In the rows, 128 means zero.
A state moves one step at a time under one of 7 hidden systems, and each row is a state written as 22 numbers. Each run below is a few steps of one system.
trace 1, q_351:
[[140, 117, 146, 90, 170, 129, 100, 123, 170, 103, 143, 116, 119, 120, 159, 76, 126, 154, 110, 105, 124, 161],
[184, 147, 115, 114, 151, 111, 145, 119, 153, 131, 121, 122, 168, 100, 117, 172, 123, 105, 137, 135, 87, 104],
[101, 117, 104, 185, 76, 135, 144, 121, 132, 159, 109, 92, 135, 128, 170, 133, 126, 102, 151, 147, 129, 155],
[114, 145, 122, 140, 126, 127, 104, 156, 106, 140, 131, 143, 104, 166, 117, 98, 174, 157, 82, 179, 106, 120],
[149, 131, 141, 135, 139, 134, 122, 173, 78, 113, 132, 133, 106, 116, 54, 128, 111, 127, 153, 110, 163, 98],
[66, 130, 135, 130, 163, 142, 127, 97, 152, 108, 153, 145, 120, 90, 142, 122, 117, 132, 127, 56, 161, 144],
[161, 143, 142, 67, 125, 92, 149, 105, 187, 107, 124, 102, 164, 140, 158, 128, 134, 150, 84, 93, 114, 119],
[183, 117, 140, 134, 108, 108, 154, 131, 130, 147, 139, 112, 166, 115, 158, 142, 121, 58, 162, 172, 91, 159]]
trace 2, q_84:
[[131, 107, 126, 125, 166, 127, 94, 145, 118, 130, 126, 141, 117, 175, 159, 57, 177, 153, 107, 205, 90, 176],
[169, 132, 104, 153, 164, 150, 104, 180, 77, 125, 101, 128, 106, 110, 33, 141, 117, 141, 169, 142, 141, 84],
[40, 137, 126, 174, 101, 160, 134, 100, 137, 137, 152, 135, 98, 85, 137, 153, 94, 116, 137, 55, 180, 126],
[119, 144, 170, 45, 117, 94, 139, 101, 169, 95, 151, 133, 137, 170, 161, 99, 143, 168, 50, 81, 136, 123],
[234, 114, 165, 85, 147, 96, 150, 144, 120, 120, 144, 129, 174, 115, 123, 135, 113, 67, 163, 159, 90, 139],
[114, 104, 58, 187, 166, 155, 121, 98, 157, 157, 81, 110, 156, 100, 169, 146, 131, 116, 186, 168, 91, 168],
[110, 155, 86, 163, 68, 148, 100, 148, 135, 164, 92, 98, 84, 164, 111, 135, 153, 191, 75, 168, 117, 80],
[87, 145, 173, 156, 88, 113, 149, 174, 33, 130, 173, 171, 100, 148, 72, 117, 145, 92, 119, 129, 174, 115]]
trace 3, q_239:
[[163, 130, 139, 133, 135, 163, 100, 145, 109, 160, 170, 186, 96, 95, 89, 170, 103, 90, 144, 175, 92, 94],
[56, 108, 87, 159, 125, 133, 153, 99, 109, 119, 73, 120, 148, 155, 136, 140, 134, 152, 167, 97, 177, 139],
[137, 128, 162, 86, 97, 149, 84, 135, 163, 134, 165, 134, 73, 142, 147, 97, 115, 162, 70, 134, 114, 120],
[140, 124, 150, 94, 154, 99, 169, 121, 82, 105, 132, 177, 171, 140, 91, 161, 129, 96, 162, 113, 144, 112],
[132, 90, 111, 134, 129, 160, 110, 101, 186, 130, 110, 89, 121, 101, 183, 120, 87, 132, 164, 111, 128, 164],
[132, 155, 112, 113, 127, 121, 129, 112, 135, 147, 125, 162, 140, 156, 128, 155, 166, 144, 84, 180, 74, 97],
[136, 100, 136, 155, 72, 132, 145, 157, 77, 136, 112, 113, 122, 147, 112, 133, 105, 98, 179, 143, 165, 131],
[67, 116, 123, 137, 180, 161, 89, 117, 130, 123, 144, 167, 95, 122, 145, 95, 139, 153, 122, 127, 132, 157]]
trace 4, q_351:
[[94, 117, 125, 136, 150, 128, 143, 95, 149, 121, 136, 134, 149, 105, 168, 128, 122, 106, 149, 104, 134, 167],
[160, 134, 115, 105, 123, 117, 123, 118, 169, 131, 106, 102, 142, 150, 154, 122, 144, 156, 96, 148, 91, 124],
[157, 131, 128, 160, 99, 127, 137, 156, 96, 155, 135, 128, 130, 121, 110, 150, 125, 83, 149, 171, 109, 120],
[70, 119, 106, 171, 140, 147, 116, 135, 100, 132, 111, 137, 109, 143, 125, 104, 144, 145, 144, 136, 152, 145],
[134, 149, 142, 100, 135, 135, 102, 146, 138, 113, 144, 132, 95, 127, 92, 118, 126, 168, 86, 97, 139, 90],
[128, 132, 156, 111, 129, 109, 163, 117, 123, 107, 150, 137, 155, 104, 121, 146, 107, 93, 146, 73, 155, 127],
[121, 110, 126, 111, 145, 119, 135, 96, 177, 119, 123, 107, 154, 131, 196, 103, 131, 132, 128, 119, 113, 177],
[192, 137, 113, 121, 124, 120, 124, 136, 148, 150, 115, 116, 144, 133, 134, 144, 140, 121, 119, 187, 68, 113]]
trace 5, q_571:
[[130, 108, 132, 163, 141, 127, 136, 137, 124, 131, 138, 104, 139, 99, 156, 100, 122, 84, 169, 131, 130, 180],
[121, 154, 90, 141, 176, 135, 107, 122, 160, 133, 112, 125, 129, 116, 125, 126, 160, 164, 98, 141, 91, 116],
[152, 153, 133, 155, 78, 119, 143, 160, 110, 141, 129, 96, 119, 117, 92, 143, 120, 115, 120, 120, 141, 94],
[66, 131, 140, 151, 136, 119, 143, 123, 107, 122, 155, 146, 130, 129, 146, 99, 150, 112, 119, 110, 149, 161],
[162, 133, 132, 94, 167, 114, 114, 139, 152, 98, 114, 100, 133, 133, 119, 91, 136, 168, 109, 107, 129, 129],
[155, 142, 136, 132, 131, 125, 146, 123, 142, 133, 151, 125, 146, 80, 119, 165, 105, 83, 146, 107, 118, 118],
[92, 131, 98, 161, 111, 123, 146, 106, 151, 144, 106, 101, 150, 140, 174, 125, 148, 131, 123, 135, 118, 149],
[163, 148, 134, 133, 123, 122, 107, 165, 126, 142, 142, 119, 108, 136, 115, 103, 150, 135, 93, 169, 97, 117]]
trace 6, q_266:
[[187, 145, 137, 113, 129, 145, 85, 160, 157, 133, 146, 106, 88, 98, 100, 125, 108, 149, 99, 131, 108, 97],
[101, 144, 112, 159, 115, 109, 175, 108, 111, 139, 123, 136, 171, 114, 125, 178, 135, 87, 149, 110, 133, 117],
[110, 112, 139, 128, 108, 126, 116, 130, 147, 125, 129, 94, 111, 154, 179, 69, 138, 146, 107, 130, 135, 171],
[168, 154, 135, 113, 168, 118, 117, 154, 109, 126, 145, 157, 129, 123, 80, 134, 149, 127, 107, 151, 98, 98],
[112, 117, 110, 174, 120, 138, 143, 128, 119, 130, 107, 96, 137, 99, 127, 141, 104, 108, 182, 101, 158, 141],
[94, 147, 129, 117, 121, 133, 111, 109, 171, 133, 146, 132, 110, 136, 163, 110, 143, 158, 68, 119, 111, 129],
[178, 140, 150, 106, 118, 95, 152, 157, 95, 116, 124, 119, 151, 146, 91, 133, 136, 114, 129, 131, 134, 106],
[106, 111, 127, 158, 152, 146, 123, 119, 131, 135, 145, 136, 128, 90, 154, 117, 115, 93, 166, 124, 129, 171]]
trace 7, q_84:
[[189, 99, 156, 95, 31, 123, 150, 128, 124, 147, 119, 114, 136, 166, 149, 160, 83, 100, 155, 159, 127, 113],
[90, 83, 114, 139, 150, 153, 120, 99, 98, 149, 120, 192, 135, 164, 168, 129, 143, 109, 172, 207, 101, 173],
[140, 96, 103, 120, 124, 168, 87, 150, 108, 122, 72, 116, 85, 172, 89, 110, 112, 197, 153, 148, 158, 102],
[92, 125, 154, 125, 95, 163, 124, 121, 95, 141, 169, 193, 88, 112, 90, 179, 85, 108, 144, 108, 160, 90],
[86, 94, 161, 68, 123, 117, 151, 85, 140, 89, 127, 145, 146, 165, 172, 112, 111, 143, 138, 71, 177, 156],
[213, 101, 157, 42, 139, 136, 106, 114, 174, 119, 142, 146, 132, 134, 147, 136, 96, 130, 130, 155, 84, 122],
[151, 102, 85, 146, 121, 134, 155, 102, 116, 151, 76, 132, 176, 136, 140, 190, 119, 93, 198, 178, 101, 129],
[85, 104, 92, 174, 73, 169, 94, 127, 129, 168, 99, 114, 81, 166, 161, 114, 130, 161, 129, 186, 123, 142]]
trace 8, q_48:
[[119, 114, 135, 101, 139, 109, 153, 116, 112, 101, 106, 132, 157, 157, 125, 124, 131, 137, 146, 102, 158, 133],
[152, 115, 148, 100, 138, 149, 104, 120, 162, 126, 151, 133, 110, 108, 149, 120, 99, 125, 130, 125, 113, 139],
[138, 131, 101, 121, 130, 124, 146, 106, 140, 137, 102, 134, 159, 137, 130, 163, 135, 129, 139, 144, 104, 110],
[120, 106, 125, 151, 88, 149, 117, 133, 122, 148, 124, 118, 107, 141, 148, 122, 115, 123, 145, 154, 131, 141],
[109, 135, 125, 129, 149, 130, 120, 138, 95, 128, 128, 166, 120, 151, 100, 124, 153, 144, 117, 150, 126, 115],
[128, 121, 138, 119, 125, 137, 122, 141, 120, 108, 124, 119, 112, 124, 101, 122, 102, 142, 143, 89, 168, 116],
[105, 135, 144, 103, 143, 131, 132, 100, 155, 119, 158, 154, 133, 109, 145, 140, 119, 123, 114, 94, 128, 128],
[158, 118, 131, 94, 112, 111, 145, 111, 156, 122, 109, 108, 159, 148, 158, 132, 120, 131, 130, 128, 117, 132]]
trace 9, q_546:
[[78, 112, 130, 138, 186, 115, 146, 109, 106, 105, 138, 160, 158, 128, 147, 99, 151, 110, 154, 113, 145, 179],
[161, 129, 111, 106, 148, 149, 87, 131, 185, 119, 109, 92, 102, 111, 124, 118, 112, 184, 107, 108, 118, 111],
[143, 159, 128, 142, 100, 112, 165, 125, 119, 149, 143, 140, 158, 108, 111, 185, 131, 78, 129, 132, 108, 97],
[94, 111, 127, 150, 102, 115, 139, 126, 125, 131, 113, 99, 138, 162, 180, 83, 149, 126, 128, 141, 137, 177],
[160, 133, 135, 114, 174, 140, 85, 162, 116, 126, 140, 152, 97, 128, 88, 105, 141, 151, 113, 159, 107, 112],
[115, 130, 112, 156, 130, 130, 151, 130, 106, 120, 107, 116, 144, 104, 94, 159, 110, 113, 171, 88, 165, 112],
[81, 141, 141, 128, 103, 136, 123, 102, 173, 135, 158, 123, 107, 118, 175, 115, 127, 139, 83, 96, 130, 141],
[186, 138, 150, 71, 140, 91, 141, 139, 129, 107, 125, 131, 156, 156, 112, 122, 145, 136, 107, 139, 108, 109]]
trace 10, q_239:
[[140, 136, 147, 127, 103, 94, 167, 132, 120, 121, 137, 106, 159, 128, 134, 128, 132, 96, 129, 107, 139, 135],
[140, 122, 126, 141, 156, 127, 121, 128, 144, 131, 136, 114, 137, 110, 157, 100, 139, 112, 137, 147, 103, 166],
[153, 147, 100, 147, 145, 124, 124, 148, 120, 136, 105, 114, 135, 129, 99, 134, 150, 138, 122, 154, 106, 108],
[102, 139, 125, 175, 99, 138, 130, 148, 110, 144, 136, 114, 107, 113, 114, 129, 123, 116, 130, 118, 150, 120],
[92, 140, 143, 122, 140, 112, 130, 132, 127, 109, 142, 128, 123, 140, 134, 92, 149, 147, 96, 100, 148, 140],
[171, 136, 154, 92, 144, 112, 128, 139, 140, 106, 145, 117, 134, 114, 113, 120, 117, 125, 119, 100, 132, 120],
[134, 135, 117, 138, 145, 122, 147, 107, 154, 132, 132, 119, 160, 92, 148, 151, 123, 98, 145, 114, 111, 138],
[138, 135, 103, 148, 107, 119, 132, 127, 148, 146, 106, 96, 143, 143, 157, 123, 149, 131, 114, 158, 99, 136]]
trace 11, q_266:
[[132, 136, 123, 178, 99, 131, 139, 143, 132, 149, 140, 88, 127, 93, 136, 130, 116, 88, 145, 123, 131, 141],
[86, 153, 113, 149, 139, 113, 130, 125, 134, 133, 132, 128, 136, 140, 144, 108, 172, 143, 85, 135, 113, 137],
[158, 143, 144, 134, 124, 113, 127, 174, 102, 116, 131, 101, 118, 128, 86, 103, 135, 130, 118, 119, 147, 114],
[98, 142, 126, 151, 160, 130, 137, 119, 134, 123, 150, 136, 133, 84, 128, 131, 127, 106, 134, 93, 134, 141],
[138, 142, 121, 113, 123, 112, 132, 122, 169, 116, 111, 81, 141, 132, 147, 112, 138, 155, 98, 103, 127, 129],
[162, 147, 149, 129, 112, 109, 140, 145, 125, 143, 158, 127, 138, 114, 126, 137, 133, 88, 115, 144, 102, 123],
[112, 123, 103, 167, 147, 119, 141, 130, 114, 134, 108, 115, 150, 128, 142, 112, 150, 113, 150, 146, 124, 160],
[124, 146, 120, 149, 129, 142, 98, 155, 136, 138, 130, 112, 91, 122, 115, 106, 141, 157, 98, 137, 121, 117]]
trace 12, q_571:
[[216, 123, 149, 86, 154, 101, 139, 148, 147, 99, 123, 88, 160, 112, 119, 115, 110, 117, 149, 111, 123, 135],
[112, 135, 97, 170, 145, 139, 140, 95, 161, 155, 138, 132, 156, 75, 162, 167, 122, 83, 156, 135, 91, 148],
[123, 150, 87, 165, 89, 123, 120, 138, 146, 158, 92, 88, 121, 159, 144, 122, 166, 163, 87, 168, 100, 114],
[135, 149, 155, 155, 111, 120, 123, 186, 61, 138, 167, 147, 100, 129, 76, 110, 147, 101, 112, 157, 136, 114],
[72, 118, 122, 143, 183, 129, 132, 133, 94, 90, 114, 137, 127, 124, 99, 96, 136, 148, 154, 74, 186, 148],
[147, 141, 147, 74, 143, 131, 114, 109, 196, 100, 143, 105, 117, 97, 134, 120, 97, 163, 95, 47, 144, 114],
[163, 140, 144, 98, 100, 86, 186, 95, 158, 128, 137, 118, 195, 122, 166, 169, 124, 77, 127, 113, 103, 129],
[144, 109, 102, 173, 119, 127, 125, 124, 148, 161, 111, 95, 149, 133, 195, 105, 147, 98, 149, 199, 77, 188]]
trace 13, q_48:
[[126, 143, 122, 171, 162, 83, 183, 128, 105, 122, 129, 112, 195, 98, 137, 130, 156, 58, 162, 119, 121, 168],
[138, 132, 107, 161, 144, 136, 93, 147, 177, 137, 120, 63, 109, 112, 169, 65, 150, 156, 100, 148, 100, 171],
[158, 187, 110, 168, 116, 106, 142, 169, 106, 152, 134, 114, 135, 108, 73, 157, 161, 109, 94, 150, 97, 79],
[75, 128, 129, 195, 113, 117, 151, 151, 89, 124, 130, 91, 129, 116, 129, 91, 135, 100, 152, 92, 180, 169],
[123, 167, 147, 108, 175, 110, 106, 142, 154, 107, 165, 125, 114, 119, 128, 76, 165, 160, 55, 102, 113, 133],
[194, 151, 137, 121, 125, 91, 163, 145, 140, 114, 124, 77, 170, 94, 103, 147, 116, 99, 137, 88, 131, 108],
[98, 125, 119, 175, 131, 129, 136, 103, 162, 151, 149, 112, 145, 88, 194, 117, 133, 84, 139, 134, 102, 187],
[155, 151, 101, 141, 123, 106, 122, 154, 136, 142, 99, 95, 136, 165, 130, 104, 180, 160, 83, 182, 85, 119]]
trace 14, q_546:
[[64, 120, 136, 144, 185, 117, 130, 128, 112, 97, 141, 135, 131, 126, 148, 63, 158, 132, 129, 96, 162, 186],
[179, 151, 127, 91, 172, 137, 94, 140, 179, 105, 129, 99, 111, 92, 95, 122, 112, 175, 98, 85, 122, 92],
[140, 158, 124, 148, 104, 97, 182, 108, 144, 143, 140, 112, 181, 90, 138, 182, 125, 68, 137, 104, 113, 115],
[114, 127, 118, 149, 110, 109, 131, 124, 155, 144, 122, 93, 142, 158, 197, 78, 167, 130, 97, 164, 101, 180],
[185, 135, 122, 138, 165, 128, 96, 187, 86, 132, 121, 133, 111, 135, 69, 106, 154, 139, 128, 185, 100, 108],
[80, 133, 106, 199, 132, 141, 141, 145, 88, 131, 116, 114, 121, 92, 90, 140, 118, 107, 175, 88, 178, 129],
[70, 159, 148, 117, 115, 129, 117, 113, 167, 117, 159, 125, 93, 122, 144, 100, 136, 169, 57, 64, 153, 122],
[201, 143, 175, 52, 139, 80, 158, 138, 140, 93, 148, 118, 168, 131, 113, 130, 124, 112, 108, 94, 123, 111]]

Which system made each run below?
trace 15:
[[176, 167, 126, 129, 65, 108, 154, 133, 181, 136, 123, 52, 140, 91, 123, 163, 100, 121, 98, 74, 128, 85],
[97, 130, 145, 163, 105, 96, 173, 111, 116, 152, 163, 139, 171, 124, 191, 123, 155, 50, 131, 152, 103, 185]]
  q_48
trace 16:
[[186, 106, 130, 118, 150, 167, 79, 131, 169, 150, 153, 140, 101, 96, 151, 123, 102, 112, 141, 183, 68, 145],
[112, 137, 62, 172, 125, 135, 143, 117, 108, 154, 63, 127, 150, 146, 102, 182, 147, 144, 153, 164, 112, 93]]
  q_48
trace 17:
[[98, 121, 102, 146, 137, 84, 173, 115, 113, 115, 76, 93, 189, 181, 168, 95, 183, 135, 135, 138, 134, 172],
[190, 135, 151, 134, 129, 147, 74, 186, 135, 141, 164, 108, 74, 105, 109, 86, 122, 126, 104, 170, 98, 128]]
  q_48
trace 18:
[[132, 136, 112, 145, 134, 136, 98, 129, 171, 155, 138, 117, 113, 129, 177, 98, 160, 140, 84, 183, 68, 155],
[164, 151, 107, 166, 105, 113, 142, 176, 75, 147, 96, 106, 136, 146, 69, 146, 152, 119, 132, 168, 121, 87]]
  q_48
trace 19:
[[172, 142, 139, 132, 139, 124, 122, 164, 126, 120, 138, 104, 119, 99, 90, 122, 115, 119, 133, 112, 135, 113],
[92, 149, 113, 157, 144, 123, 144, 112, 149, 130, 137, 121, 144, 94, 141, 138, 138, 114, 121, 97, 129, 137]]
  q_239
trace 20:
[[130, 106, 130, 118, 151, 134, 144, 113, 119, 114, 122, 143, 149, 112, 117, 149, 102, 106, 181, 103, 150, 133],
[102, 125, 112, 120, 122, 149, 114, 91, 180, 139, 123, 128, 121, 120, 174, 138, 122, 147, 112, 120, 111, 136]]
  q_546
trace 21:
[[62, 143, 85, 129, 174, 135, 136, 88, 105, 127, 102, 201, 146, 156, 104, 172, 164, 159, 120, 136, 120, 98],
[158, 107, 155, 110, 52, 147, 107, 159, 135, 124, 119, 73, 82, 145, 120, 105, 79, 153, 128, 103, 176, 116]]
  q_571
trace 22:
[[77, 166, 100, 159, 122, 112, 158, 97, 175, 124, 113, 85, 149, 100, 150, 144, 139, 144, 99, 59, 146, 120],
[153, 146, 172, 109, 68, 89, 151, 138, 150, 134, 166, 96, 137, 144, 174, 101, 140, 101, 77, 131, 110, 146]]
  q_48
trace 23:
[[84, 121, 112, 171, 98, 105, 182, 103, 105, 140, 110, 118, 178, 132, 161, 152, 137, 78, 168, 121, 146, 157],
[122, 119, 137, 121, 137, 136, 88, 146, 146, 127, 141, 120, 92, 155, 160, 57, 154, 166, 85, 158, 111, 161]]
  q_266
trace 24:
[[105, 123, 105, 175, 179, 162, 105, 137, 92, 149, 142, 181, 111, 95, 97, 147, 130, 100, 169, 163, 112, 131],
[77, 138, 99, 142, 116, 143, 116, 124, 139, 118, 87, 97, 104, 151, 117, 115, 136, 199, 105, 84, 171, 107]]
  q_48
trace 25:
[[111, 102, 143, 132, 85, 168, 111, 128, 107, 148, 142, 161, 87, 136, 119, 149, 90, 118, 155, 142, 147, 115],
[77, 104, 134, 96, 151, 139, 123, 96, 120, 108, 119, 174, 125, 166, 139, 121, 131, 161, 133, 111, 154, 136]]
  q_239
trace 26:
[[101, 143, 115, 133, 87, 132, 133, 105, 171, 140, 122, 101, 124, 130, 159, 141, 125, 147, 95, 102, 127, 116],
[142, 131, 156, 114, 94, 101, 151, 138, 106, 135, 148, 139, 142, 157, 135, 127, 140, 101, 115, 152, 119, 130]]
  q_48
trace 27:
[[178, 126, 156, 38, 165, 123, 104, 128, 145, 103, 141, 169, 121, 159, 113, 114, 134, 169, 91, 142, 103, 104],
[169, 98, 119, 124, 127, 145, 146, 114, 128, 128, 104, 128, 154, 101, 110, 185, 75, 94, 206, 117, 140, 112]]
  q_48
trace 28:
[[91, 156, 74, 181, 163, 123, 136, 131, 88, 150, 96, 158, 145, 148, 101, 143, 193, 138, 119, 182, 97, 116],
[127, 136, 135, 167, 96, 149, 93, 190, 101, 129, 128, 85, 62, 122, 78, 90, 115, 156, 120, 112, 176, 111]]
  q_571
trace 29:
[[135, 161, 123, 147, 118, 116, 118, 154, 140, 137, 136, 98, 116, 126, 125, 106, 158, 142, 78, 139, 107, 119],
[126, 154, 132, 159, 144, 108, 144, 159, 92, 124, 142, 126, 136, 112, 96, 119, 153, 102, 123, 126, 134, 129]]
  q_84
trace 30:
[[135, 132, 118, 175, 84, 136, 124, 145, 113, 171, 134, 122, 117, 125, 139, 142, 133, 95, 132, 188, 97, 131],
[89, 126, 109, 164, 131, 137, 116, 155, 73, 133, 105, 144, 106, 164, 93, 107, 158, 153, 132, 157, 148, 121]]
  q_351
trace 31:
[[155, 104, 146, 119, 93, 141, 110, 161, 91, 134, 123, 131, 98, 164, 108, 112, 113, 134, 144, 164, 142, 121],
[84, 118, 122, 135, 168, 153, 120, 113, 102, 124, 136, 189, 119, 119, 106, 146, 123, 126, 155, 123, 143, 124]]
  q_266
trace 32:
[[92, 146, 152, 158, 115, 90, 177, 154, 60, 114, 142, 127, 149, 133, 95, 116, 147, 89, 138, 93, 179, 135],
[124, 126, 156, 106, 191, 121, 107, 130, 159, 91, 159, 114, 118, 103, 151, 58, 134, 145, 108, 81, 141, 171]]
  q_48
